Each named turn below is shown by a few rows before and after it. Which turns, in which order, take the first row of each later pair to the second? The first pair is answered.
J (before -> after):
[ 13  15  26   5 -55   4  -1  22   7   1 -29  31  29] -> [ 58   3  31 -18 -31 -27  -6  20  17  -3  18   5  15]
[-14  14 -15 -15   0 -13  16 -24  18 -13 -12   7  13] -> [ -8   1  12 -17  -3  12  13 -12  23  -5 -25  15  18]
[  0 -26   6 -12  -8 -36  23   4 -21  -1   7 -33  -2] -> [-30 -16  -3   3 -20 -22  25   4 -29  -1 -19 -20   9]
H (before -> after):
[-31 -51  29   8  -4   6  25  18 -29  18  22  -3  -6] -> [-21 -42  28  22   6  23   6  28 -28  22  24   9 -14]
[-16 -22 -11 -16  36  12  11  -5  39  -9  27 -15 -33] -> [ 14  13 -33  28  22   1 -37  11   9   9  41   2 -26]
[ -2  -1  15 -16  21  51   2   6  35 -15 -28   0 -22] -> [ 28  34 -15  29  -9  22 -41  24  -7   4 -15  10   0]
A (before -> after):
[  2  22  -4   8   7  -1 -30   8  -2  18  10  13  -5] -> [-15  10  -3   4 -16 -24 -10   6 -21  18   3   1   8]
[ -2  17  -3  10  14   7 -22   4   4  -5  -4  18   1] -> [-21   7  -4  11  -8 -12 -12   4 -19  -2  -7   6  11]
[ -1 -37  48  -9   2  44   3   9   4   5 -21  12   5] -> [ -2 -31  39   8   5  52 -12  16 -13   9 -17  15   0]
[  9   8 -18  11  31  19 -12  -3  14  -1  21   6 -24] -> [-24  -8 -25  20  -1  -9   5   0 -32   4  19 -10 -10]
V (before -> after):
[ 56   7   5  11  17  18   6   4   9   1 -17  26   7] -> [ 52   1  10   3  21  18  13   0  12  -3 -20  23   6]
[  4 -19   4  15  -1  31 -15  17 -12  12   2   8  26] -> [  8 -25  11  11   2  33  -9  15  -9  10   3   5  23]
[  3 -12   5   8  12  15  -8   6  -6   2   8  -1  -6] -> [ -3 -13  11   4  15  17  -2   5  -3   0   5  -3  -7]
Now pairs of rows:
(two turns a pair)
[-10  -5  -1 -22  33  -3  30  15  31 -36  -3  10 -25] -> [-40 -14 -22   6  15 -18  27  24 -21 -27   1   1 -20]
A, A
[ 80   5   5 -15  29   0 -11   9  53   1  23  -8  -2] -> [  8 -28 -15  11 -32 -55  18  18 -49  12  18 -38  29]
A, A
[  8  19  -2   2  11  25 -15   1  19 -14 -22  25   7] -> [ 27 -13  24   6   7  23 -25  18  -7  -1  -2  12   6]
A, J
[ -6  -9 -30  -8  34   7  14  10   6 -16  33   2 -48] -> [  5  16 -45  20  20   1  -9  18 -13  -6  34  12 -36]
V, H
[-22  -8  24  -3 -29  -5  25   2  -4   8 -30  25   6] -> [ 32  -7  28   0  15  12 -10  13  15  10  13  23 -24]
J, A
[-29   8 -13 -18 -35 -47  38 -14 -15  -8 -21 -21  33] -> [  5  15 -23  14 -32 -56  -5   4 -48   9   9 -18  27]
V, V
[ 22  -8  60 -30 -17  31  14   1  50  -1 -34   8  18] -> [ 48   5  29 -53  -3 -24  16 -17  57  -7  10 -16  12]
V, J
[ 16  39  -2  22  -2  20 -30   0   2   8 -14  25  11] -> [-19   6  19 -29   3  10  28 -21  28 -11 -29   4   7]
H, H
[-15  29 -39  -3  -8 -31   9   4   8  -9   8  -4 -15] -> [ -9  27 -36   4  18   2  -5   9  22 -11  10  10 -30]
H, H
[  9 -20  42  28 -13  22 -28  -3 -32  22 -15  35  20] -> [  6 -34  57  10 -19  14  -8  -6 -24  22 -15  25  21]
V, A
[ 13 -39   2 -14  31 -38  11  25  -9   0  44 -41  -2] -> [-54   7 -56  14  16 -31  19   7 -15 -10   5 -11  11]
A, J
[ 34  -1  43 -33 -20 -28  13  -6  18 -12 -18 -24  29] -> [  7   0  16 -36  36  12  12 -21  48 -34 -13 -15  -9]
J, H
[  2  -7  23 -28 -15  10  14   2  29  -8 -25  16  11] -> [ 27  -5  22 -33 -11  -8   8   3  32  -5  -8   7   7]
V, J
[ 17 -22  19   1  -2  -1 -20   7 -10  11  14  -9   7] -> [  7  -9   1 -18  -6 -29   0 -12   6  -1  15 -16  13]
J, A
[-12  13  -9 -32  -9 -18  35 -12  43 -16 -32   8  14] -> [  1  47 -37   2   3  -5  -3  -1  37 -13 -26  29   7]
V, A
[-23  -1   8  15  15 -17 -23   9   3  10 -25  -4  -8] -> [-19  -1  16  -4   9 -26  -8   3  18   6 -30  -7   0]
H, A
[ 11 -18 -23   9 -28 -31  24  -7 -15   0  29 -12   4] -> [ 19 -34  24  10 -35  13  17  12  -7  11   6   3  10]
J, J
[ -4  14 -23  40  18 -14 -29 -13 -36 -12  23   4 -25] -> [-20   7 -16  47  18   7 -24  -7 -40 -11   6  15 -24]
V, J
[ 35 -28  35   7 -25   6  -3  28 -42  28  12   6   7] -> [ 22 -46  49 -13  -4  30  15  25 -17  18   8   2  -9]
H, H
[ -5 -40  20  -9  -9  26   4  18 -15   5 -10   2  -4] -> [ 23 -27  -5  -5   6 -10 -14  15 -25   7  28 -13 -14]
H, J
[-17  19 -10  11  -8 -47   5   1 -13 -13  22 -18 -16] -> [-20   7  -2  -1  26 -11  10  -5  17 -26  20 -11 -41]
H, A
[ 23   4  25  31   3   4 -39  15 -25  37  21  20   2] -> [ 32 -13  22   9  25 -11 -27   6 -17  30  49   0 -15]
J, V
[-22 -10   0  -8  -4  41  -8  12  10 -19 -36  15   8] -> [ 43  -5  -4  -4   1   0 -38  23   0  -4  15  -3   6]
J, H
[ -1 -19  17  11  -8  12   2  21 -14   4 -11  -3   2] -> [ 21 -18  11 -10   6  -9   6  15   1  -1  15 -19  -5]
J, A
[ -5 -39  29 -32   2  -8  23  -1  -9  -3  10 -29 -12] -> [  2  -5   4 -40  23   1  20 -17  32 -15   7 -12 -19]
J, A
[ 32 -18   4 -16 -13 -32  16  -6  19 -13  30  -6   8] -> [ 38  -4 -14   0 -12 -39  -1  -2   8  -7  40  -5   7]
A, H
[ 20   9 -16  17  27 -23 -38  31   3 -10  25   9 -17] -> [  6   4  11  30  12  16 -37  42   2  -5 -10  28  -5]
J, J
[-35 -19 -23   2  -6   6 -15 -17   1 -15   1   8  -8] -> [-16 -15 -15   6   2  22 -24 -14  15 -18   2  17 -10]
A, H
[-10  23 -24 -24  -2 -29  27 -34  30 -14 -12  -7  -3] -> [  5  44 -45   7   7 -24  -8 -24  13  -5  -3   7  -8]
A, H
[ 14 -14  15 -29  51  -3  -5   2  22   5  38 -20 -24] -> [-47  16 -34 -20  24 -28  18 -23   9  -7   7 -15  -6]
J, A
[-43   9 -42 -35  12 -45  35 -30  15 -13  18 -20 -16] -> [-40  17 -47 -22  48   1  15 -25  33 -16  21  -2 -40]
V, H
[-55 -46 -23 -19  11 -52  49 -11 -34 -17  31 -42 -11] -> [-67 -31 -30  12  66  33   9  -4 -10 -26  23  -1 -50]
H, J
[  1  61 -44 -17 -21 -53  15 -25  26  -7  -3   3  20] -> [-25  32  -4 -29   7  21  29 -22  64 -18 -38  24   1]
H, J
[ 30  12 -20 -18  14   6 -12 -12  36  -8   4  20 -15] -> [  7  29 -40  -5  -9 -15  -6 -15  17  -8  -7  25  -2]
J, H
[-34  20 -28  -2 -16 -12  22 -26  14 -13 -30   7  10] -> [  7   9  14 -14   3  29   4 -15  47  -8 -29  18   1]
A, J
[ -7  12 -29  -1  -9 -28  15  -4  -8   1  11 -10   6] -> [-30  -2 -11  -9  10  16  25  -4  14  -4 -12   2  -4]
H, J
[ 30   5  16 -26 -40 -46  13  -6  12   0  -7 -11  35] -> [ 12   8  23 -17 -50 -25  16  -2   8   3 -31   3  42]
J, J
[ 10 -11  -2   5   1   8 -16 -27  14   0  17   4  -5] -> [ -3 -23   0   0 -15  -7   0 -33  -1  -2  12  -6   3]
A, A
[-21  -3  -7  -2 -10 -15  11  -7 -15  -3   3  -9  -4] -> [ -3  -6  22 -11  -6  15  10  -2  11   0 -11   4  -2]
J, A
